In the data rows, 500 means zero.
Some points, one per row:
500,356,356,356,500,500,500,644,500,356,356,356,356,500,644,356,356,500,644,356,356,500,500,500,500,500,644,644,356,644,356,500
500,500,356,356,644,356,644,644,500,500,356,356,644,211,500,500,211,933,500,356,644,356,500,500,500,500,644,644,356,500,644,500
500,644,500,500,356,500,644,500,500,356,500,500,500,500,500,644,500,500,500,789,500,500,500,500,356,644,644,500,644,644,500,500
644,500,356,644,644,356,356,500,644,500,500,644,500,644,644,644,356,644,500,500,356,67,211,789,211,356,500,500,500,789,933,933
500,644,500,500,356,644,644,500,356,644,500,500,644,500,356,644,644,500,500,644,644,789,644,356,500,500,500,644,500,500,211,356
500,500,500,644,644,500,500,500,500,211,500,500,356,500,789,500,356,500,789,500,500,500,644,500,500,644,644,500,500,211,500,356
500,356,644,500,356,644,500,644,644,356,356,356,500,500,356,356,644,500,644,500,356,500,500,356,644,644,644,500,500,789,356,356
211,644,644,500,500,356,644,644,356,789,644,644,500,500,500,644,644,500,356,500,644,500,933,356,500,356,356,67,211,500,789,211
500,356,500,500,789,644,500,500,500,211,500,356,356,500,789,356,356,500,500,356,356,500,356,644,500,789,500,500,644,644,500,644
500,356,789,356,500,644,500,356,211,644,644,500,644,500,211,356,789,211,67,500,356,789,500,211,644,644,356,356,356,356,211,211
500,644,356,644,500,356,644,500,356,500,644,644,356,789,644,644,500,356,500,644,644,356,500,500,500,356,644,644,644,500,644,500
644,500,500,644,500,500,500,644,356,500,500,500,211,500,211,500,644,500,211,644,500,644,500,211,644,500,500,644,211,644,356,500
500,356,356,500,500,789,644,644,644,500,500,356,356,356,500,211,356,500,356,356,644,500,356,500,644,789,644,644,500,356,211,500
644,356,644,644,500,644,500,500,644,644,644,500,500,500,356,644,644,644,356,500,789,789,500,356,789,644,644,644,500,500,500,500
644,500,356,500,356,500,500,500,789,500,500,644,644,356,356,644,500,500,644,500,211,356,500,644,500,644,500,644,644,644,644,644
500,356,644,500,789,644,500,356,356,500,356,356,356,789,356,211,356,500,211,211,356,356,500,644,500,500,500,500,644,789,500,500
644,211,500,356,644,644,644,644,500,789,356,356,500,356,500,211,500,500,356,356,356,644,356,644,500,500,644,644,644,789,211,644
211,500,644,644,644,500,789,500,211,500,644,644,500,500,789,500,644,500,500,500,500,500,500,356,644,211,356,644,644,644,356,356
644,356,644,644,356,644,500,644,644,500,500,644,644,500,211,644,644,356,356,500,356,500,500,500,644,644,500,644,500,500,356,644
500,500,356,644,500,356,644,644,500,356,789,644,356,356,500,789,500,500,644,789,789,500,789,356,500,500,500,644,500,356,500,356
356,356,500,211,644,500,644,500,500,500,356,356,644,500,500,211,356,500,644,356,644,644,644,356,356,356,500,644,644,789,356,356
500,356,644,356,644,789,644,644,356,644,500,356,500,500,211,211,500,356,211,500,356,500,644,356,356,789,500,211,356,500,500,500
500,500,500,644,500,500,500,644,500,500,644,644,789,211,644,500,644,644,500,500,644,644,500,500,356,356,644,500,500,356,356,644
500,67,500,789,789,644,500,500,356,500,789,644,211,500,500,356,644,500,500,356,500,500,644,356,500,789,644,500,500,644,356,356
500,500,789,356,644,356,500,211,356,356,500,644,500,211,500,356,644,500,644,211,356,644,644,500,356,644,356,500,644,644,356,500
644,356,789,356,356,644,500,500,644,500,211,356,644,356,211,356,644,356,500,356,356,644,500,356,500,644,500,211,644,500,356,500
356,644,644,356,500,356,500,211,356,500,500,356,789,500,500,644,644,644,644,500,644,500,644,500,500,500,356,500,500,500,644,356
644,500,933,500,356,500,500,500,500,500,644,644,644,356,211,644,644,500,500,500,500,356,500,644,500,789,500,644,500,500,500,500
356,644,500,356,644,356,500,356,500,356,500,644,500,644,644,500,500,211,789,500,644,644,500,500,356,500,356,644,644,500,500,500
356,500,500,500,356,500,789,644,500,644,500,356,789,356,356,644,644,500,500,500,356,500,644,500,644,356,644,356,789,500,356,500
644,500,356,500,500,500,356,500,644,500,500,644,500,356,500,500,356,500,500,356,356,500,211,644,356,644,500,356,356,356,644,644
500,500,644,356,500,644,356,356,500,500,356,356,500,644,500,500,500,356,356,356,356,644,500,500,356,211,356,356,644,356,500,500
500,644,356,500,500,356,789,789,644,356,644,500,356,500,644,644,211,644,500,644,500,356,356,644,644,644,644,644,211,500,789,500
500,500,500,644,356,644,500,500,500,644,500,644,500,356,356,644,644,500,356,644,356,500,356,500,500,644,644,500,644,644,356,644
500,356,211,644,500,500,500,789,644,500,500,500,500,644,500,500,500,500,500,500,500,356,500,356,644,356,789,644,500,644,356,644
644,500,500,500,356,500,500,500,644,500,644,500,356,644,500,500,500,500,500,644,500,356,356,500,500,644,644,500,500,356,644,500
644,356,356,500,644,356,500,500,644,356,356,644,500,356,500,356,356,644,644,356,644,356,500,644,211,500,644,500,500,356,644,500
500,500,356,500,500,500,356,500,500,644,500,356,500,644,356,356,356,356,356,500,356,500,356,500,356,500,500,500,356,644,500,500
500,500,500,789,500,500,644,644,644,500,644,789,644,356,500,789,500,644,356,644,644,500,356,789,356,644,789,500,500,356,500,644
644,500,500,500,356,644,356,356,644,789,356,500,644,211,356,500,356,644,356,211,500,500,356,644,500,500,500,356,356,644,356,789
644,356,644,644,356,644,500,644,644,789,500,644,644,789,500,644,644,500,211,356,356,500,500,500,644,500,500,500,500,644,500,500
789,644,356,644,500,500,211,356,500,500,644,644,356,500,644,500,500,500,356,644,356,644,211,644,211,356,500,500,789,356,500,644
500,500,644,644,500,500,789,644,356,500,789,500,500,500,500,644,500,644,500,644,500,356,500,500,500,211,356,356,500,356,500,500
500,644,644,500,356,644,500,356,644,500,500,644,500,500,500,644,500,644,500,500,356,500,500,644,644,644,500,500,644,500,644,644
500,356,644,356,500,789,500,644,500,356,500,356,500,500,500,356,500,500,356,356,356,644,500,356,356,789,644,500,644,644,356,500
644,356,356,356,500,500,356,500,789,356,211,356,500,356,500,356,211,644,644,211,356,356,356,789,500,500,644,500,500,500,644,789
644,644,644,789,356,356,789,789,644,356,789,789,356,500,211,644,644,356,500,644,500,67,356,500,500,356,356,356,644,356,789,644
999,500,644,644,67,500,356,644,789,67,211,500,211,356,356,644,67,644,500,500,356,356,356,933,356,644,933,789,644,211,789,933
356,500,500,500,644,644,644,356,356,500,500,500,500,500,644,356,644,356,500,500,500,356,500,644,644,356,356,356,644,500,356,356
211,933,500,500,500,356,644,211,356,356,500,644,644,500,644,644,500,356,933,789,500,644,644,500,211,211,211,500,356,356,500,356
644,211,356,500,211,500,356,789,789,356,356,67,67,789,500,500,211,500,500,500,500,500,356,356,644,500,933,789,789,500,644,644
500,356,644,356,500,500,500,356,356,644,500,356,500,356,211,211,789,500,500,356,500,789,789,211,356,789,356,356,500,644,356,211
644,500,356,356,644,211,500,644,500,356,356,356,356,644,644,356,211,356,500,356,356,500,644,500,67,500,644,500,644,356,644,356
500,789,356,500,356,500,500,500,644,356,500,789,500,644,644,644,500,500,500,789,356,644,500,644,211,500,500,500,356,67,644,500
356,356,644,789,644,933,789,500,500,789,644,644,500,644,500,789,789,644,356,644,644,644,500,644,789,789,500,356,789,500,644,789
356,356,356,356,644,356,500,356,644,644,356,356,644,356,500,356,500,500,644,356,644,500,500,356,500,500,644,356,644,644,356,500
500,789,500,500,356,500,644,500,500,356,500,500,500,644,500,789,211,500,500,644,644,356,644,644,500,500,644,500,356,211,644,500
789,789,211,500,211,356,356,644,933,356,500,500,500,789,500,644,211,356,789,644,211,500,211,789,67,500,644,500,789,500,789,789
500,500,500,644,500,789,500,500,500,644,644,644,644,644,500,644,644,500,211,500,500,644,356,500,789,644,500,500,500,500,356,500
356,644,500,500,500,356,644,500,356,500,644,500,500,644,644,500,644,356,356,644,500,500,500,356,644,211,356,500,500,500,356,356
356,789,500,356,500,356,500,356,356,644,356,500,500,500,644,644,356,644,500,644,500,500,356,644,356,211,500,500,644,644,500,500
356,500,500,356,500,644,500,500,356,644,500,500,644,644,644,356,500,356,356,356,644,644,500,500,644,500,500,500,644,356,356,500
500,356,644,356,644,500,644,789,500,644,500,211,500,356,500,356,500,644,500,356,644,644,644,211,211,500,644,500,644,644,356,500
644,644,500,500,356,500,356,500,500,500,500,500,500,500,644,644,356,644,500,644,500,356,211,644,644,356,500,644,500,356,644,644
500,789,356,356,500,500,500,500,500,500,500,500,356,500,644,356,356,500,644,500,644,500,500,500,356,500,500,500,356,356,644,500
644,933,356,356,211,644,356,500,500,644,356,644,500,500,500,644,500,356,500,644,356,500,500,644,211,789,644,356,356,67,644,789
644,356,789,500,356,500,644,644,500,356,644,356,500,211,211,500,500,789,500,500,356,356,356,356,644,500,500,356,500,500,644,500
Here are 16 more points, each followed by its number:
500,500,500,356,644,789,500,789,789,67,356,211,211,500,644,211,211,500,644,356,356,644,500,500,211,500,500,356,644,500,644,644 0
356,500,356,644,356,500,356,500,644,211,500,500,500,500,500,644,356,500,789,500,500,356,356,644,644,500,644,644,644,644,644,644 1
933,356,500,644,500,789,500,500,789,356,356,500,356,211,356,356,211,644,500,211,211,356,500,789,500,789,644,356,500,500,933,789 2
356,644,356,500,356,500,356,500,356,500,644,644,644,644,644,644,500,356,500,644,644,644,644,500,644,356,500,356,356,500,356,356 3
356,644,500,500,644,67,644,500,211,211,644,500,356,789,644,644,500,356,644,789,644,644,644,356,356,356,500,933,500,356,644,211 4
500,356,500,500,644,356,644,500,356,356,644,500,356,356,500,356,356,500,500,356,500,500,644,500,644,644,500,644,211,644,500,356 5
67,644,500,500,644,644,644,500,356,644,500,644,644,356,644,644,644,644,500,500,644,644,500,500,789,500,356,356,356,500,500,500 6
789,644,500,644,211,644,356,644,789,644,500,644,500,644,356,644,356,356,211,500,356,356,356,500,644,500,644,500,500,356,644,789 7
356,789,789,644,789,644,211,67,67,356,644,789,211,644,789,500,789,644,500,500,500,933,500,500,500,356,0,356,211,211,644,211 8
500,500,356,356,500,211,356,356,644,500,356,356,356,500,500,356,356,356,500,356,644,356,500,500,500,644,644,644,500,644,500,500 9
500,500,500,356,500,644,500,500,500,644,356,356,500,500,500,500,500,644,356,356,500,500,356,644,789,500,500,356,644,500,644,789 10
356,356,211,356,789,356,644,644,789,356,356,356,500,211,789,356,211,644,789,211,356,211,356,500,356,500,644,500,500,644,500,500 11
644,500,500,500,644,644,356,356,500,644,500,644,500,500,644,500,500,500,356,356,500,500,500,500,356,644,356,500,356,500,644,500 12
644,500,644,500,644,356,500,644,500,500,356,500,644,644,500,500,500,211,500,500,211,356,211,644,356,356,500,356,644,644,644,644 13
500,644,789,644,644,644,500,67,356,500,644,644,644,644,644,644,644,500,500,789,356,356,356,500,644,644,211,500,356,356,789,500 14
500,500,644,356,644,644,500,500,500,356,356,500,356,500,356,211,500,500,356,356,500,500,500,500,356,500,356,500,500,644,644,644 15
Which of these numbered points is nearest to each point below, ignoring the 3 directions in which the first points spread most? Its number follows each.
356,500,356,356,644,500,356,500,356,500,356,356,644,644,644,500,356,500,500,356,644,644,644,500,500,500,500,500,356,356,356,356 > 3
500,644,500,500,211,356,500,500,500,500,500,356,356,500,356,789,500,500,500,644,644,500,644,356,644,500,644,500,500,356,644,356 > 9
644,356,644,356,356,644,356,644,211,211,644,356,356,644,356,356,644,67,500,500,644,933,644,67,644,644,500,789,644,644,211,211 > 4
644,644,500,356,356,500,500,644,644,644,211,356,500,789,356,356,211,211,356,500,500,500,356,500,500,356,644,500,500,356,644,789 > 7
644,500,789,356,644,500,356,356,500,211,356,500,500,500,644,356,211,356,644,500,356,356,356,500,356,644,356,500,500,500,789,500 > 14
500,211,789,500,644,356,356,500,356,500,500,211,211,789,500,211,644,644,211,211,999,789,933,0,644,500,644,933,356,789,211,0 > 4
644,500,356,500,356,500,500,644,500,644,644,500,356,356,356,500,644,789,211,500,644,500,500,356,356,644,644,789,644,644,356,500 > 9
644,356,644,644,644,500,500,356,644,500,789,789,356,211,356,500,500,789,644,356,500,500,500,644,500,500,500,500,500,644,789,644 > 2
356,644,644,644,211,500,644,500,644,644,644,500,644,644,500,789,644,500,500,644,644,500,789,211,644,789,500,644,356,500,500,211 > 9
211,644,500,356,644,356,644,500,356,500,500,789,500,500,789,500,500,500,789,500,500,500,644,644,500,356,500,500,356,356,644,500 > 6
500,644,644,644,356,500,933,933,356,211,644,500,356,644,67,789,644,500,644,999,644,500,500,356,356,211,356,211,789,356,644,500 > 0
644,500,644,500,644,789,500,356,356,356,356,356,500,789,644,500,356,356,356,500,211,644,211,500,356,644,356,356,644,500,644,644 > 14
500,356,356,789,356,356,356,500,644,211,500,644,500,356,500,789,500,644,789,644,500,356,356,644,644,356,644,789,356,356,500,500 > 1
644,356,211,789,500,500,356,500,789,356,644,356,211,356,644,500,500,644,933,500,789,500,356,500,356,500,644,789,644,789,211,500 > 1
644,211,644,933,211,644,500,644,644,356,644,356,67,500,356,644,500,933,67,789,789,500,644,356,789,500,999,933,356,356,356,356 > 4
211,644,500,789,644,789,211,67,211,644,789,644,500,789,789,644,789,644,211,644,644,789,644,500,789,356,67,500,67,356,356,67 > 8
356,500,356,500,500,500,500,500,356,500,644,644,500,644,644,644,500,500,356,500,644,644,500,500,500,500,644,500,644,500,356,644 > 3
644,644,211,500,500,356,644,789,644,356,500,356,211,356,644,500,67,644,500,644,644,500,211,500,356,644,644,644,356,500,644,500 > 5
500,500,644,644,500,500,500,500,356,500,644,500,500,356,789,500,356,644,500,500,644,500,356,644,500,500,500,644,211,356,500,356 > 5
644,644,500,356,356,644,500,500,500,500,500,356,644,500,356,644,500,644,356,500,500,500,356,644,500,500,500,356,644,500,500,644 > 10
644,356,500,644,644,644,356,356,500,644,644,644,356,644,500,500,500,644,356,500,356,500,356,789,500,500,644,500,356,500,644,644 > 12
356,789,356,644,356,500,211,500,500,67,644,789,500,356,789,789,356,500,644,933,356,211,67,789,644,356,500,644,500,500,789,644 > 1
500,644,500,500,356,500,500,500,644,500,500,644,644,211,356,644,500,644,644,500,500,500,356,644,500,500,500,500,356,500,644,644 > 6
356,500,500,500,500,356,500,500,356,356,644,500,500,356,500,356,356,356,644,500,644,500,500,500,500,356,500,789,644,644,356,356 > 1
211,644,500,356,500,500,500,500,500,789,500,500,933,211,500,500,644,500,500,500,500,644,789,356,644,644,356,500,356,500,500,356 > 6
211,500,356,500,789,933,500,500,356,356,356,500,356,500,789,500,356,933,356,500,500,500,211,789,644,644,500,356,644,356,644,644 > 6
356,933,500,356,500,500,644,789,356,356,789,500,356,789,500,644,500,500,644,644,789,500,644,356,356,211,211,67,933,500,933,500 > 0
500,999,644,644,644,67,211,211,500,0,500,789,211,644,933,500,211,500,789,933,356,211,356,356,0,500,67,644,67,67,999,211 > 14
789,500,644,356,356,211,500,500,500,67,500,500,356,211,211,356,500,500,500,500,211,644,644,356,211,789,500,644,356,500,356,356 > 5
356,644,500,789,356,500,644,500,356,644,789,644,644,644,500,789,789,356,356,789,644,644,500,356,644,356,500,500,500,356,211,356 > 3
356,644,500,500,356,500,500,356,500,500,500,644,500,500,644,644,356,644,644,500,644,356,500,789,644,356,500,500,789,356,789,644 > 10
500,500,789,500,500,500,644,500,356,500,356,500,500,500,500,356,500,356,356,644,211,211,356,644,356,356,356,356,644,644,644,500 > 13
500,500,644,644,500,644,789,644,500,500,500,500,500,500,356,644,644,500,500,789,500,500,500,500,644,644,500,211,644,211,500,500 > 0
356,211,644,644,644,500,500,500,500,356,644,356,500,644,500,500,644,644,211,356,644,500,644,67,933,789,500,789,211,644,356,211 > 5
644,500,644,356,356,211,500,644,644,211,356,500,211,356,356,356,356,500,789,500,356,356,500,500,500,644,644,500,356,356,644,644 > 5
500,644,500,500,500,356,644,500,356,211,500,211,67,644,644,356,356,356,500,644,500,356,644,356,500,644,500,789,644,644,644,356 > 4
500,211,500,644,644,644,644,644,500,500,500,500,644,644,356,356,500,211,644,500,500,356,644,500,644,789,500,356,644,644,500,500 > 1
500,644,500,211,500,500,500,356,500,500,211,356,500,356,500,356,211,644,644,356,356,500,356,644,789,67,500,500,500,500,789,644 > 10
211,933,644,644,356,500,789,500,356,356,789,789,500,211,644,789,644,933,500,789,644,644,644,356,500,356,356,500,500,356,644,500 > 6
500,356,500,500,500,356,500,356,500,644,500,356,356,500,644,500,500,789,356,356,644,500,500,356,644,356,644,789,500,789,356,500 > 9
500,644,356,356,500,644,67,211,500,500,356,500,356,500,500,356,644,644,500,356,356,789,356,500,500,356,211,500,211,356,500,500 > 8
356,500,789,500,644,500,789,644,356,644,644,789,500,644,211,500,933,500,211,500,644,644,644,356,500,356,211,211,644,500,644,500 > 15
644,500,644,644,500,644,644,644,500,356,356,644,356,356,211,500,644,789,356,500,500,500,356,500,356,500,500,356,356,500,500,644 > 15
356,933,933,644,500,500,644,789,211,500,789,789,644,644,211,644,644,500,211,644,644,356,644,211,356,211,67,356,356,644,789,500 > 15
644,500,500,500,500,644,356,356,500,644,500,500,356,356,644,356,356,500,500,356,500,500,500,644,500,644,500,500,500,211,500,500 > 12
211,500,356,644,644,500,789,644,356,500,789,644,644,356,789,644,500,789,644,500,644,500,789,356,211,500,500,500,644,500,356,356 > 11
500,500,500,644,500,211,500,644,500,356,500,500,356,211,500,644,356,933,500,644,933,356,500,500,500,356,644,789,356,500,644,500 > 5
500,644,500,211,933,500,644,356,67,211,211,211,356,211,789,211,211,644,789,356,356,500,500,356,356,356,211,356,500,356,500,356 > 2
500,644,356,211,644,500,356,211,356,500,356,356,644,644,789,356,211,500,500,356,644,644,500,500,356,644,356,500,500,500,500,356 > 12
356,500,211,500,356,500,211,356,644,644,356,644,500,644,644,644,644,356,644,644,356,789,500,500,356,356,644,500,356,356,500,500 > 3
500,211,356,933,644,356,644,500,644,500,933,644,500,644,500,933,500,356,789,644,644,211,500,644,644,644,789,644,789,500,644,500 > 1
356,500,500,644,789,500,644,644,356,644,644,789,500,644,644,500,644,211,500,500,500,644,356,500,356,211,356,500,644,644,500,644 > 13
211,644,789,356,789,500,644,644,67,500,500,500,644,644,356,356,500,644,211,356,789,644,789,211,500,211,67,356,211,644,644,211 > 15
644,500,500,356,356,356,500,644,500,500,356,356,644,644,356,356,356,356,356,356,500,356,644,500,500,356,644,500,789,500,500,644 > 7
500,500,500,356,933,500,500,211,211,356,211,356,500,789,500,211,356,211,500,644,356,500,500,356,500,500,211,500,356,500,789,356 > 14
933,356,999,356,500,644,356,211,500,67,356,211,356,500,356,211,500,211,500,500,211,644,356,356,356,644,211,644,644,500,500,356 > 14
644,356,644,356,356,500,644,644,500,789,500,356,356,500,211,356,356,356,356,356,356,644,644,500,500,356,500,500,644,500,356,500 > 7
500,644,500,356,356,500,356,500,644,500,211,500,644,211,356,644,211,789,789,356,500,356,500,644,644,356,644,356,356,500,644,644 > 6
644,356,356,500,500,356,356,500,644,500,356,500,500,500,356,500,356,211,789,500,67,500,211,644,500,500,500,500,500,644,500,644 > 13
500,644,644,500,644,500,644,644,356,356,644,644,211,644,500,500,644,500,356,500,789,500,500,500,211,356,211,500,211,211,500,356 > 15
644,356,356,644,500,644,500,644,356,500,500,356,356,356,356,500,356,500,211,644,356,500,500,500,644,500,644,644,356,356,500,500 > 5
500,789,933,356,789,500,500,356,356,0,500,356,356,644,644,211,67,500,644,644,500,500,500,500,67,356,67,500,500,500,933,356 > 15
500,644,500,644,356,356,644,500,356,356,789,644,356,500,356,789,789,356,356,933,356,789,644,356,500,789,500,644,356,500,356,211 > 4
500,500,500,500,644,644,500,356,500,500,500,500,500,500,500,356,500,644,500,356,211,644,500,644,500,500,500,356,500,356,644,500 > 2
644,500,644,644,644,500,644,500,500,356,644,644,356,500,500,644,644,644,789,500,356,500,500,500,356,644,500,500,356,500,789,500 > 2
500,356,356,211,500,500,356,500,789,789,211,356,500,644,500,211,211,356,356,211,356,356,356,644,356,356,644,500,500,789,500,789 > 7
500,500,211,500,500,789,500,500,500,500,644,644,356,500,789,500,500,500,356,500,356,644,356,644,500,500,644,500,789,644,356,500 > 3
211,644,644,500,644,500,644,211,356,356,644,356,644,356,500,356,644,500,789,644,644,500,644,356,500,356,67,500,356,644,356,211 > 1
500,644,789,500,356,356,644,933,500,211,644,500,500,500,211,500,500,356,500,500,644,67,644,211,644,356,211,356,500,644,789,500 > 15
500,356,356,356,500,356,500,644,644,356,356,211,356,211,500,356,211,789,644,356,644,500,356,356,500,644,644,644,356,644,500,500 > 5
500,789,356,500,644,211,500,356,644,211,500,789,500,644,789,500,356,211,999,789,211,67,356,789,67,500,356,500,644,644,789,500 > 13
644,356,500,789,356,500,644,644,644,356,644,356,67,500,356,644,500,500,500,644,644,500,500,356,500,644,789,644,500,356,356,500 > 4
644,500,211,500,67,500,67,356,789,356,356,500,500,500,500,500,356,500,500,500,356,644,500,789,211,500,644,789,644,356,500,644 > 3
500,644,789,356,789,356,356,0,67,500,500,500,500,644,500,356,500,500,356,356,356,644,500,500,356,356,211,356,356,356,644,356 > 14
500,356,644,356,644,356,500,500,500,356,356,500,500,500,500,356,356,356,644,500,67,644,500,500,356,356,500,500,644,644,644,500 > 13
644,500,500,356,500,644,500,644,789,500,356,356,356,500,500,211,356,500,500,356,500,211,500,644,356,789,644,356,644,644,644,789 > 15
211,789,789,500,500,500,933,933,67,500,789,789,644,644,211,500,789,356,211,789,644,500,789,211,356,356,67,67,644,789,644,356 > 15
356,211,500,500,933,644,644,356,356,644,644,644,500,644,500,211,500,356,500,211,500,644,500,500,644,500,356,500,500,500,500,356 > 12
500,644,500,644,500,500,500,500,500,500,644,644,644,644,644,789,500,644,500,644,644,500,500,500,356,500,500,644,356,356,644,500 > 12
644,356,356,500,500,644,500,644,644,356,356,500,500,500,500,500,500,356,644,500,67,356,211,500,500,644,500,356,644,789,356,789 > 13
789,644,933,500,211,500,356,211,500,0,500,500,500,211,356,644,644,644,500,644,356,644,356,356,356,789,356,500,500,356,356,356 > 14
356,356,644,500,644,356,500,644,211,211,644,500,211,500,500,356,644,356,500,500,500,789,644,356,500,644,500,644,356,500,211,67 > 4
500,500,933,933,644,500,933,789,356,356,933,789,356,500,67,644,933,644,356,644,644,500,644,211,500,356,211,211,500,789,789,500 > 15
356,356,644,644,789,356,500,211,356,644,644,644,644,356,500,500,789,500,500,356,356,500,500,211,789,356,356,500,356,644,644,500 > 14
789,356,500,644,500,500,644,789,789,356,644,500,500,211,356,500,500,644,789,500,211,211,356,500,356,789,644,500,356,644,644,644 > 11
644,500,500,644,500,644,500,500,500,644,644,644,644,500,211,789,644,500,356,500,500,500,500,500,500,644,500,356,356,500,500,500 > 12
500,356,500,500,644,644,356,500,500,500,356,644,644,644,500,356,500,356,500,356,356,500,500,644,356,500,500,356,789,500,500,644 > 13
500,356,356,500,644,356,644,644,500,211,500,500,500,500,500,356,356,500,644,644,500,500,500,500,211,500,356,644,500,644,500,356 > 5
789,356,356,789,500,500,356,356,644,500,644,644,356,500,644,644,500,644,500,644,500,500,211,644,356,500,644,356,644,211,500,644 > 12
500,500,644,644,500,500,500,644,500,500,644,644,644,356,500,644,644,644,356,500,500,500,356,644,789,644,500,356,211,356,644,500 > 6
644,356,644,789,356,500,644,789,644,644,789,500,356,644,356,644,644,500,211,644,644,500,644,211,644,644,644,789,500,644,211,211 > 4
500,356,500,500,500,356,500,500,500,644,644,644,644,211,356,500,644,644,644,500,500,500,644,644,500,356,500,500,356,500,500,500 > 5
500,356,500,644,644,500,789,500,500,644,789,500,356,356,500,644,644,789,500,644,644,789,500,356,500,644,500,500,356,500,356,500 > 5
644,789,644,500,211,644,644,500,500,644,356,644,644,644,356,789,500,356,356,644,500,500,500,644,356,500,500,500,500,67,644,500 > 7
211,500,500,356,789,500,644,500,356,500,500,500,644,500,644,356,644,644,644,356,644,644,644,356,356,644,356,644,356,789,356,356 > 6
500,500,644,500,356,500,500,500,500,356,500,500,500,211,356,356,644,356,789,500,356,500,644,500,500,644,500,211,500,500,356,356 > 2
500,789,356,500,500,211,500,500,644,356,644,644,500,500,644,789,500,644,933,644,356,356,356,789,356,356,500,356,789,644,789,644 > 1
644,211,644,644,356,500,356,789,644,356,356,211,211,644,356,356,356,644,211,356,789,500,644,67,500,789,789,789,211,500,211,356 > 4
500,500,644,500,356,500,356,500,500,644,500,500,789,644,356,644,644,356,211,500,500,500,500,500,500,500,500,500,500,356,500,500 > 7
644,356,644,500,356,644,500,644,500,356,644,644,500,356,500,500,644,356,644,500,500,356,500,500,644,500,500,356,789,500,356,500 > 1
356,500,500,500,500,789,356,500,500,644,500,644,644,211,644,356,644,644,356,500,500,500,500,644,500,500,500,500,500,644,500,500 > 6
644,500,356,500,356,500,500,500,644,644,356,500,500,644,356,356,356,500,500,500,356,500,644,644,356,356,644,500,644,500,500,644 > 7
500,644,500,500,644,500,356,356,356,500,500,789,356,933,644,644,644,211,356,500,500,644,500,356,644,211,211,356,500,356,500,500 > 7
500,356,356,356,644,356,644,500,356,356,500,356,356,356,644,356,356,644,789,500,500,500,500,500,356,500,644,644,644,500,500,500 > 5
644,500,500,500,644,644,500,644,644,500,356,356,500,789,356,500,356,500,500,356,500,500,356,356,500,356,500,356,500,500,500,644 > 7
356,356,500,644,500,356,356,500,500,500,644,356,500,500,644,500,644,500,356,356,789,500,644,67,356,500,644,644,500,644,211,211 > 9
211,789,644,356,644,644,644,211,356,644,500,789,644,789,644,644,789,356,500,500,500,789,644,500,644,356,211,211,644,500,789,500 > 10
789,500,500,789,356,500,211,356,500,356,644,500,211,500,500,500,500,500,500,644,356,356,356,500,67,500,500,500,500,211,644,500 > 12
644,500,356,500,356,500,356,644,789,500,356,356,500,500,500,500,211,500,500,500,356,500,356,644,356,356,644,500,500,356,644,789 > 7
356,644,356,211,644,500,500,500,644,356,356,500,500,500,789,356,356,644,789,356,500,356,500,789,211,644,500,500,500,644,789,644 > 6
356,500,356,500,644,644,644,500,500,500,644,644,933,356,644,644,500,500,644,500,500,500,644,500,500,644,644,500,500,500,500,356 > 11
644,211,211,211,356,644,211,500,789,789,67,211,356,500,356,211,211,356,356,211,500,500,211,644,356,500,789,500,500,500,500,789 > 7
644,211,356,500,500,356,500,789,500,500,500,67,500,211,211,500,356,789,500,500,789,211,500,356,789,644,644,644,356,644,500,356 > 5
500,211,500,789,500,500,500,644,789,500,789,356,211,356,500,500,500,644,356,500,789,356,500,211,789,789,789,933,356,789,356,356 > 5
789,500,644,500,644,789,500,500,500,211,500,500,211,356,356,356,356,644,356,356,211,356,211,644,500,644,356,356,500,500,789,789 > 15
211,500,789,356,644,356,500,356,211,356,356,500,500,356,500,211,644,500,644,644,644,500,644,500,500,500,356,500,356,500,500,356 > 15
356,356,211,356,644,211,356,500,644,644,500,356,789,356,644,356,500,356,644,356,644,356,500,356,500,500,500,644,356,644,356,500 > 9
644,500,67,500,211,500,500,789,644,500,500,500,356,500,500,644,500,500,500,644,356,500,356,500,356,500,789,500,356,211,356,644 > 3
500,500,356,500,500,500,644,644,500,644,500,644,644,356,644,500,500,356,500,500,211,500,500,644,356,356,500,356,500,644,356,644 > 13
644,500,644,500,211,500,500,500,500,500,500,356,211,500,356,644,500,644,356,500,644,356,789,356,644,500,644,644,500,356,500,644 > 9
500,500,500,500,500,500,500,644,644,500,500,356,500,789,500,644,356,211,500,500,500,500,500,500,644,356,500,644,789,356,500,500 > 7
644,644,211,644,356,644,211,356,644,644,500,644,500,644,644,644,500,356,500,644,500,500,211,789,500,500,644,500,500,356,500,789 > 3
644,356,500,644,500,500,500,644,500,500,500,356,356,356,356,644,500,789,356,500,644,356,500,356,500,356,500,644,356,500,500,356 > 5
500,500,356,500,500,500,644,500,789,500,644,644,789,500,500,500,500,356,644,356,356,356,500,644,500,789,500,356,500,644,500,644 > 11
500,500,644,500,500,500,789,789,644,356,644,500,356,644,211,356,500,356,500,644,644,211,644,356,500,356,356,356,644,644,644,500 > 15
356,500,500,644,500,789,500,500,500,500,356,500,789,356,500,644,644,356,500,644,356,644,356,644,500,500,500,356,500,356,500,644 > 6
